In the rows, zero is written as 128.
Named moves (each a turn or a mirror), then the moves between two rows, first move first; the first pair answered:
k_157:
[129 140 192 184 102 131 136  73 118 122 145 146 126 117 168 116 121 155
 129] |-> [149 147 193 183 103 127 141  72 127 130 135 150 138 124 158 120 129 163
 138]
[117 152 139 113 137 123  96 124 129 129 129 127 122 133 112 124 109 127
 110] |-> [129 157 140 111 138 120  98 124 132 133 122 128 130 140 107 125 115 132
 116]
[137 110  94 123 111 111 163 176 119 113 132 140 128 124 127 162 153  79
 136] |-> [140 108  94 122 111 111 165 178 115 115 130 138 128 123 126 163 150  81
 136]
[184 172 194 128 134 137 103 130 141 149 135  88 202 154 110 137 108 170
 143] |-> [ 89 136 194 134 132 154  76 127  98 110 189  75 149 123 157 132  77 129
 101]
k_904:
[136 154 148 149 120 126 136 100 138 120 129 101 153 125 140 157 104 148
 129] |-> [113 134 130 147 120 134 167 119 137 100 137 139 150 128 155 153 126 108
 124]
[120 185 133 159 108 141 216 127 165 114 137 166 173 128 187 118 131 140
 148] |-> [ 39 143 118  87 136 134 135 149 117 117 159 143 105 107 191 153 105  90
  81]
[100 140 142 117 167 147 158 153 138  92 125 154 135 129 121 111 155 122
 106] |-> [100 147 153  97 173 138 104 139 126 114 126 108 118 120 109 123 124 143
  89]
[ 72 104 168 182 169 118  66  85 110 119 141  95  74 111 175 130 110 139
 150] |-> [118 129 174 226 154 123 125  76 139 118 127 114 112 125 176 107 129 165
 189]
k_676:
[ 39 125 144 209 105 155 102  78  92 126 192  85  98  86 164  93  58 152
 145] |-> [139 141 104 207 102 152 236 131 160 123 125 200 181 148 128  94 162 116
 204]
[109 101 110  97 140 108 148 155 126 112 124 142 129 134 128 152 137  82
 125] |-> [ 90  98 119  97 139 111 122 144 115 113 136 121 115 122 135 151 115  90
 114]
[139 137 133 162 109 131 185 129 150 114 136 153 143 152 140 127 178 108
 152] |-> [153 133 126  84 138 107 114 147 142 161 107 122 129 154  93 170 167 111
 125]
[137 142  95 150  90 160 130  93 140 131 142 162 155 150 165 131 132 129
 137] |-> [156 143  84 104 106 146 106 108 144 159 119 159 160 160 134 155 137 125
 126]
k_672:
[106  73 135 113 137 117 181 106  72  91 154 179 115 126 181  79 154  90
 114] |-> [158  99 146 145 126 118 208  92  98 101 137 181 149 140 171  64 162 125
 147]
[139 126 129 115 138 114 107 135 137 135 110 127 134 134 113 136 136 122
 124] |-> [124 118 126 113 140 117 106 138 132 129 116 132 126 132 118 138 139 110
 117]
[139 149 140 137 136 121  86 109 116 138 122  79 120 124 140 116 103 174
 144] |-> [111 134 137 127 143 120  76 115 102 132 135  82 102 115 150 122 100 153
 128]
[105 105 124 105 176  77  60 116 130 167 154 141 119 115 123 127 130  99
 106] |-> [ 83  92 116 125 168  87  94 121 130 141 171 169 117 113 147 113 142  75
 110]
Then:
(two moves a pair)
[116 160 137 183 122 127 203  95 145  99 170 155 139 112 159  74 148 114
 151] |-> [ 73 140 130 167 130 129 179 102 124  92 186 150 109 102 170  82 135  90
 127] -> k_904 then k_672
[152 163 159 137 153 115 147 130 133 139 106 123 143 139 125 113 146 173
 160] |-> [ 88 138 160 158 148 133 145 123 109 105 146 124 113 118 162 101 129 151
 142] -> k_157 then k_672
[150 141 135  97 102  91 127 136 134 118 136 101 147 140 114 150 159 121
 124] |-> [127 130 132  92 104  91 118 141 123 113 150 101 132 136 120 153 154 107
 111] -> k_672 then k_157
[193 148 112  97 135 119 130 145 153 161  92 148 156 163  86 159 148 131
 136] |-> [155 147 140 107 133 119  57 111 122 168 123  79 121 133 101 156  91 167
 116] -> k_676 then k_157
[ 82 101 100  90 151 123 126 155 111 109 115 165 106 130 131 145 143  85
 103] |-> [101 107  99  74 155 116 120 157 115 125 102 164 112 136 113 156 144  93
 106] -> k_672 then k_676
[133 135 156 206 110 152 173 101 129 124 143 115 156 130 145 112 159 147
 136] |-> [169 134 133 141 131 134 169 137 143 159 102 138 174 153  98 144 188 126
 131] -> k_157 then k_676
[170 143 152 136 131 107 108  90 146 163 107 104 151 149 119 116 125 153
 151] |-> [127 115 129 158 123 123 172 113 142 113 130 164 145 149 157 100 157  94
 149] -> k_676 then k_904
[149 170 131 125 100 155 111 114 108 135 143  94 165 149 138 114 127 173
 164] |-> [146 165 128  95 109 148  83 122 102 150 136  82 156 147 126 131 126 163
 152] -> k_676 then k_672
[138 109 139 101 122 100 148 148 136  96 103 132 141 137 134 138 158 133
 126] |-> [125 106 140 115 116 107 157 142 132  84 115 134 139 131 150 129 153 127
 126] -> k_157 then k_672
[160 143 140 105 152 136  99 118 105 138 125  86 141 139  94 136 132 112
 119] |-> [178 148 138 112 145 139 125 124 120 134 115 107 155 150  92 131 149 110
 133] -> k_904 then k_672
[114 106 153 145 117 140 123 101 107 129 150 120 131 103 140 111  85 199
 150] |-> [154  99 117  99 132 128 167 147 137 136 104 183 163 138 109 137 144 157
 156] -> k_904 then k_676
[158 122 125   6 198 130 124 158 112 150  95 131 137 124  95 141 142 133
 114] |-> [ 82  89 118  46 187 156 163 161  91  89 143 163 109 109 152 115 142  87
 103] -> k_157 then k_672
[153 163 136 133 114 103 110 132 107 130 131  88 147 141 108 157 112 176
 157] |-> [ 91 121 109  95 128 107 107 164  86 103 147 119 112 135 126 170 121 109
 119] -> k_904 then k_904
[177 163 138 111 119 127  94 115 162 145 111 117 127 109 105 146 132 153
 156] |-> [158 161 147 161 103 145 128 104 162 112 137 127 131 101 137 117 130 156
 166] -> k_676 then k_676
[100 134 151 146 154 147  86 105 151 128 198  87  96 100 152 103  65 142
  96] |-> [206 159 133 133 154 134 163 136 207 152 134 153 166 152 106 109 136 147
 147] -> k_904 then k_676
[122 139 149 163 119 137 121 104 124 125 139 112 121 109 124 124 115 142
 125] |-> [107 129 138 167 119 142 139 116 123 108 144 139 122 112 135 121 130 119
 123] -> k_676 then k_157
[152 126 114 143 124 130 167 137 135 114 118 156 160 136 140 126 153 120
 154] |-> [124 108 104  85 141 118 104 150 111 135 118 129 130 129 123 158 132 104
 116] -> k_676 then k_672
[125 124 113 139 123 131 165 128 114 104 136 146 140 152 150 122 149  97
 136] |-> [161 142 120 141 120 123 162 121 128 125 118 135 158 159 131 123 150 122
 151] -> k_157 then k_672
[132 133 131 156  98 143 165 136 146 128 136 146 149 124 130 106 152 135
 149] |-> [134 122 122  83 122 123 111 158 133 161 116 125 131 130  95 145 146 123
 119] -> k_676 then k_672
[169 140 126 111 115 126 110 148 154 136 105 145 155 123 102 129 155 125
 135] |-> [112 116 123  97 120 127  79 151 128 122 133 133 118 103 123 133 133 101
 102] -> k_672 then k_157
[104  74 105  77 172 146 127 146 116 130 116 119  96 101 135 136 101 112
  94] |-> [117  92 118 154 141 165 199 125 135  95 128 143 128 104 165  94 115 133
 138] -> k_676 then k_672
[100 108 121 170 116 128 182 111 115  93 152 149 129 128 173  95 140 111
 141] |-> [ 72  89 106 101 142 112 122 135  92 115 143 136  99 123 151 132 133  81
 100] -> k_157 then k_904
[110 112 133  94 128 126 115 126 119 130 122 114 113 134 129 141 105 109
 104] |-> [111 121 147 124 118 130 117 108 119 131 130  97 116 125 137 127  91 131
 111] -> k_157 then k_676
[145 122 120 127 106 129  90 154 118 116 104 150 131 142  85 148  87 117
 136] |-> [136 123 127 143 103 131  82 141 111 114 113 137 125 136  94 140  73 132
 134] -> k_904 then k_676
[150 167 141 140 137 121  60 105 111 177 145  77 127 159 102 134  89 165
  88] |-> [100 144 132 212 111 156 156 109 114  99 185 146 126 155 167  86 120 117
 106] -> k_672 then k_676
[162 188 149 131 123  97  98 154 165 144  87  83 122 146 108 138 110 130
 162] |-> [ 93 168 157 176 108 120 103 140 140  98 138  81  90 120 162 113  87 114
 150] -> k_672 then k_676
[160 103 112  72 158 119 131 174 136 139 109 144 127 122  83 145 166 106
 126] |-> [178 133 145 100 151 116  90 131 127 160 117  81 127 105  80 134 122 170
 135] -> k_157 then k_904
[137 173 130 163 152 166 169 143  95 138 145 102 119 101 126 121 121 126
 150] |-> [142 178 134 144 161 158 143 143  92 155 135  86 114 100 112 132 110 134
 142] -> k_672 then k_672
[168 143 146 156 116 117 123  98 136 145 122  94 135 136 122 114 116 164
 153] |-> [126 125 142 182 109 131 151 101 126 108 149 117 122 128 154  98 121 138
 147] -> k_157 then k_904
[173 147 152  98 119 153 151 194 145 123 138 160 148  89 128 129 141  98
 136] |-> [153 146 170  91 123 149  89 170 123 139 153 106 126  67 127 139  98 122
 115] -> k_157 then k_904
[ 95 125 133 150 140 165  69 121 120 178 144  56 105  80 137 117 114 128
 105] |-> [146 131 104 170 131 169 185 156 166 156 110 148 159 118 130 105 187  94
 150] -> k_157 then k_904
[152 132 111 137 116 116 154 117 138 135 111 155 159 148 130 126 140 128
 144] |-> [112 112 101 120 121 119 148 129 123 123 129 165 138 141 144 130 137  94
 121] -> k_904 then k_672
[177 144 127 119 126 115 122 113 155 166  76 120 143 144  95 128 126 149
 139] |-> [138 141 146 184 104 137 143  84 141 129 119 116 132 122 142  90 105 156
 147] -> k_676 then k_676
[135 157  84 120 158 150 139 155 166 137 105 157 116 170  93 138 117  85
 112] |-> [ 89 141  90 129 155 159 118 145 144 116 135 143  86 152 119 130  95  74
  94] -> k_157 then k_676
[165 135 124 152 137 128 183 129 172 112 115 145 166 161 124 120 165 140
 158] |-> [119 126 131 183 126 144 183 114 155  86 148 136 145 143 157 102 144 137
 149] -> k_157 then k_672
[133 142 139 132 115 133  80  97 127 152 144  82 129 120 118 119  93 169
 117] |-> [ 74  98 107 117 122 143 123 136 117 109 159 146 109 126 143 122 124  88
  96] -> k_904 then k_904
[115 145 136 191 120 130 145  84  99  90 115 116 145 129 195 114 108 192
 149] |-> [ 75 126 131 156 134 126  97  91  77  96 127  98 112 121 193 133  87 175
 113] -> k_904 then k_904
[163 107 136 188 123 125 107  90 138 144 167  67 125 130 144 134 111 172
 148] |-> [158  92 111 194 120 135 179 117 152 113 163 134 143 147 156 123 157 124
 160] -> k_904 then k_157
[147 114 119 142 116 168 125 145 119  90 121 135  89 123 124 112 135  74
 163] |-> [133 113 129 136 120 167  95 138 108  97 128 110  77 113 126 114 115  84
 154] -> k_904 then k_672
[151 142 122 120 125 103 130 121 149 153 101 141 158 135 126 128 133 158
 129] |-> [102 115 105 110 129 110 140 140 137 124 121 168 134 131 147 129 142 109
 107] -> k_904 then k_157
[148 133 118  93 170 128  94 138 125 147 103  97 133 128 122 152 148 138
 118] |-> [138 134 125 164 144 153 162 124 135 101 128 129 148 127 166 112 161 136
 146] -> k_676 then k_676
[169 145 137  80 143 100  84 138 136 166  95  98 126 140  87 163 123 161
 131] |-> [ 61  98 120 127 130 135 141 150 110  83 159 153  88 120 165 131 134  83
 114] -> k_904 then k_157
